In the rows, zero is written as 128.
One turn moves each row of this set onto another row. After a few examples, where does it send each row asked below?
k391: [149 172 136 155 124 124 123 108 142 118 133 114 155 135 169  70]
k198: [138 143 171 186 135 118 145 120 143 123 122 116 150 139 144 136]
k590: [139 140 144 124 123 115 130 117 138  98 112 128 207 147 134 111]
k91: [132 145 127 149 106 107 105 124 133 127  82 136 151 136 140  76]
k983: [116 157 107 148 144 110 127 112 144 141  98 133 151 153 126 132]
k707: [104 176 128 160  99 112 114 123 114 139 105 124 162 135 133  94]
k488: [101 138 151 133 124 120  99 130 121 150 105 121 156 135 134  90]
k951: [129 148 135 149 134 127 127 137 127  97 132 118 164 156 105 128]
k287: [135 150 137 166 127 126 139 113 146 114 118 113 133 136 134 151]
k334: [108 141 117 165 133 127 116  90 142 118  99 144 143 153 147  95]
k513: [135 145 124 120 121 129 126 126 140  97 120 121 180 149 116 122]
k99: [157 143 155 136 119 128 144  89 153 124 108 125 176 125 156 126]
k523: [144 158 155 152 113 122 102 135 105 136 116 120 148 132 143  75]
k651: [136 150 154 177 132 111 133 136 120  95 126 127 180 160 116 118]
k775: [126 166 165 165 139 109 128 124 111 152 126 121 183 154 161 125]
k623: [118 163 143 147 139  86 105 109 108 133 101 120 166 125 139  83]
k788: [160 141 137 113 154 114 116 116 145 142 110 122 159 141 149 108]
k876: [167 176 130 152 115 102 132 114 135 131 104 131 183 143 169 104]
k309: [102 175 143 164 117 121 121 112 127 127 134 110 171 144 177  99]
k174: [101 133 150 162 120 145 109 117 130 129 120 128 147 158 169 104]
k505: [144 151 170 174 125 110 153  98 147 125 110 125 182 132 156 125]
k427: [136 148 135 129 133 129 136  93 149 120 114 113 153 126 140 148]
k755: [138 143 142 173 118 139 123 142 130 145 112 137 141 167 143 125]
k419: [129 150 135 142 164 116 116  87 141 125 121 123 149 135 148  77]
k480: [145 138 164 158 126 109 133 126 127  97 114 133 203 155 134 105]

k391 goes to k174
k427 goes to k505
k775 goes to k983
Where do these go?
k623 goes to k707
k480 goes to k951

One turn moves each row of this set onto another row. After a few examples, where does it send each row asked below?
k875: [ 76 139 125 136 116 113 136 119 120 140 125 148 118 149 124 132 119 125
 124 126 137 129 132 136 137 132 128  77]
k7: [112 129 146 122 135 117 140 144 130  79 159 151 126 128 135 153 117 141
 101 130  72 100 131 122 137 126 119 108]
k494: [106 113 147 107 138 117 129 142 128  77 168 164 118 133 145 153 117 150
 100 137  86 120 132 108 133 135 104 110]
k395: [110 121 153 117 139 108 137 143 129  72 157 146 132 131 132 149 120 140
 106 138  80 104 132 114 130 122 109 109]
k508: [105 142 139 129  94 147 147 152  91 108 162 143 137 163 160 107 114 132
 106 122 112 115 134 147 134 131 108 148]
k954: [134 129 165 122  92 145 121 129 101 122 131 140 117 141 137 137 146 113
 103 123 138 134 133  96 121 155  96  89]
k944: [135 120 130 119 109 117  83 140 100 101 132 144 146 110 143 128 112 104
 110 132 112 152 102 136 142 128 132 119]
k268: [ 71 144 119 131 121 119 139 111 129 132 134 145 121 151 127 136 127 127
 124 128 145 136 124 142 130 132 120  91]
k589: [101 124 155 126 136 124 113 144 105 141 174 174 122 141 152 145 130 109
 116 162 124 131 110 170 141 138  86 113]
k358: [ 69 139 123 139 125 110 134 108 124 125 130 147 133 152 126 135 127 132
 130 123 129 141 127 129 133 121 123  90]
k612: [102 121 163 127 124 119 112 143  97 148 175 164 131 133 138 149 129 114
 128 173 125 122 107 147 129 137  83 117]
k399: [137 137 160 120  89 135 131 135 105 126 129 136 117 142 132 140 146 110
 117 122 141 132 133  93 129 150  99  95]
k657: [104 139 138 128  92 144 159 152  99  99 161 143 132 145 162 100 121 131
 104 122  97 126 134 134 127 146 111 142]
k940: [131 120 127 119 121 101  84 139  98 101 129 143 140 115 137 140 111 103
 119 137  99 146 106 142 134 133 131 126]
k141: [139 142 175 127 104 138 135 138 112 118 123 151 118 136 133 150 137 109
  94 119 136 130 138 112 117 147  94  91]
k363: [ 99 115 146 124 131 124 113 140 108 144 167 177 126 139 163 143 124 105
 125 165 119 133 105 161 140 148  88 117]
k460: [117 143 141 128  95 147 148 144  86 104 157 139 134 147 169 103 122 142
 105 125 110 115 136 133 131 141 116 145]
k790: [139 120 134 108 116 107  90 135  98 104 142 152 151 118 135 136 114 107
 130 136 105 148 104 147 144 137 135 124]

k358 goes to k508
k612 goes to k141
k268 goes to k460
Where do these go?
k363 goes to k399
k954 goes to k395
k875 goes to k657

